In the data rows, the value 50 means zero.
Here are some points, one per row:
tensor([63, 56, 40, 67, 32, 47, 57, 42, 60, 60, 43, 43, 58, 34, 47, 62, 41, 55, 49, 48])
tensor([65, 25, 34, 58, 24, 33, 43, 40, 45, 54, 56, 55, 41, 49, 53, 58, 56, 56, 56, 37])
tensor([54, 65, 62, 48, 38, 84, 55, 62, 57, 40, 47, 61, 42, 48, 31, 37, 51, 52, 50, 59])
tensor([61, 64, 36, 40, 36, 59, 52, 57, 52, 37, 49, 61, 65, 44, 32, 57, 40, 39, 53, 70])
tensor([51, 46, 53, 51, 49, 53, 48, 39, 44, 69, 30, 34, 56, 67, 34, 43, 46, 61, 56, 42])
tensor([41, 56, 56, 49, 94, 48, 54, 55, 39, 58, 44, 67, 59, 68, 34, 36, 42, 57, 50, 53])
tensor([55, 47, 44, 55, 59, 51, 56, 51, 70, 47, 66, 47, 64, 49, 58, 68, 61, 78, 44, 29])
tensor([65, 44, 45, 69, 39, 53, 49, 46, 56, 55, 55, 55, 51, 42, 51, 48, 44, 53, 64, 68])
tensor([35, 63, 55, 33, 78, 43, 50, 62, 36, 51, 52, 47, 51, 65, 56, 44, 47, 32, 27, 51])
tensor([42, 56, 35, 67, 70, 43, 53, 52, 56, 56, 47, 68, 65, 70, 38, 35, 53, 60, 58, 44])
tensor([54, 50, 41, 60, 36, 38, 51, 45, 40, 55, 48, 39, 57, 45, 49, 52, 35, 43, 57, 54])
tensor([46, 34, 30, 54, 69, 35, 39, 41, 51, 44, 70, 46, 49, 52, 40, 64, 51, 40, 61, 32])
tensor([53, 52, 48, 42, 34, 62, 68, 46, 67, 51, 50, 43, 73, 51, 34, 71, 46, 50, 54, 40])
tensor([55, 54, 48, 50, 43, 46, 68, 54, 51, 56, 38, 31, 50, 55, 43, 51, 60, 62, 58, 55])
tensor([57, 58, 57, 41, 61, 36, 47, 51, 55, 48, 50, 43, 51, 58, 45, 47, 48, 41, 52, 54])
tensor([55, 81, 53, 53, 45, 87, 77, 55, 58, 42, 47, 75, 43, 41, 38, 36, 59, 59, 47, 64])
tensor([55, 40, 25, 55, 36, 34, 43, 40, 61, 56, 73, 51, 41, 43, 47, 60, 50, 58, 57, 45])
tensor([48, 60, 74, 34, 91, 45, 54, 53, 57, 54, 46, 59, 46, 72, 36, 32, 45, 25, 55, 58])
tensor([33, 50, 51, 52, 47, 50, 24, 48, 67, 28, 70, 48, 43, 51, 42, 57, 56, 33, 50, 30])
tensor([45, 44, 53, 42, 27, 62, 39, 58, 51, 30, 58, 57, 40, 41, 64, 40, 39, 46, 49, 41])
tensor([62, 47, 28, 58, 54, 39, 40, 62, 47, 51, 54, 49, 39, 58, 60, 54, 58, 40, 59, 36])
tensor([31, 34, 33, 60, 80, 47, 58, 59, 51, 56, 50, 73, 61, 56, 26, 26, 40, 53, 55, 55])
tensor([56, 52, 63, 54, 43, 46, 44, 48, 53, 66, 40, 52, 46, 58, 42, 56, 49, 58, 59, 44])
tensor([54, 41, 45, 59, 49, 38, 52, 47, 40, 60, 45, 53, 43, 54, 40, 52, 63, 48, 54, 64])
tensor([45, 61, 61, 41, 56, 50, 43, 56, 39, 53, 64, 44, 34, 35, 75, 45, 55, 48, 35, 59])
tensor([38, 85, 70, 31, 49, 53, 55, 57, 53, 53, 39, 63, 52, 62, 41, 31, 42, 35, 40, 68])
tensor([56, 51, 37, 68, 56, 57, 49, 43, 56, 37, 58, 57, 67, 46, 57, 57, 52, 72, 47, 40])
tensor([47, 62, 52, 43, 41, 59, 44, 56, 42, 27, 46, 47, 53, 36, 62, 39, 47, 55, 46, 43])
tensor([53, 46, 65, 44, 41, 43, 65, 39, 42, 65, 38, 38, 44, 40, 51, 55, 56, 57, 56, 51])
tensor([55, 38, 41, 63, 34, 52, 41, 43, 66, 56, 57, 54, 49, 32, 39, 53, 49, 65, 67, 46])
tensor([41, 56, 51, 49, 45, 54, 58, 46, 32, 35, 29, 44, 62, 43, 51, 49, 42, 46, 54, 51])
tensor([47, 50, 68, 52, 47, 62, 52, 43, 63, 44, 44, 43, 62, 50, 38, 48, 35, 53, 56, 46])
tensor([49, 54, 53, 38, 32, 36, 50, 56, 51, 42, 50, 27, 47, 37, 64, 45, 50, 27, 60, 54])
tensor([61, 45, 42, 64, 42, 30, 43, 43, 53, 58, 52, 52, 37, 47, 57, 45, 50, 46, 54, 58])
tensor([36, 63, 61, 37, 59, 43, 38, 67, 24, 45, 64, 42, 36, 49, 72, 48, 50, 29, 36, 31])
There is one direction along which these points spread out most. Where along it does each point below lie, from 0 to 99? 50 is the average, and the first point above lies past it.
tensor([54, 41, 45, 59, 49, 38, 52, 47, 40, 60, 45, 53, 43, 54, 40, 52, 63, 48, 54, 64]) 54
tensor([33, 50, 51, 52, 47, 50, 24, 48, 67, 28, 70, 48, 43, 51, 42, 57, 56, 33, 50, 30]) 55
tensor([55, 40, 25, 55, 36, 34, 43, 40, 61, 56, 73, 51, 41, 43, 47, 60, 50, 58, 57, 45]) 76
tensor([46, 34, 30, 54, 69, 35, 39, 41, 51, 44, 70, 46, 49, 52, 40, 64, 51, 40, 61, 32]) 62
tensor([31, 34, 33, 60, 80, 47, 58, 59, 51, 56, 50, 73, 61, 56, 26, 26, 40, 53, 55, 55]) 36
tensor([49, 54, 53, 38, 32, 36, 50, 56, 51, 42, 50, 27, 47, 37, 64, 45, 50, 27, 60, 54]) 54
tensor([36, 63, 61, 37, 59, 43, 38, 67, 24, 45, 64, 42, 36, 49, 72, 48, 50, 29, 36, 31]) 35
tensor([62, 47, 28, 58, 54, 39, 40, 62, 47, 51, 54, 49, 39, 58, 60, 54, 58, 40, 59, 36]) 60
tensor([35, 63, 55, 33, 78, 43, 50, 62, 36, 51, 52, 47, 51, 65, 56, 44, 47, 32, 27, 51]) 21
tensor([47, 62, 52, 43, 41, 59, 44, 56, 42, 27, 46, 47, 53, 36, 62, 39, 47, 55, 46, 43]) 47
tensor([55, 54, 48, 50, 43, 46, 68, 54, 51, 56, 38, 31, 50, 55, 43, 51, 60, 62, 58, 55]) 54
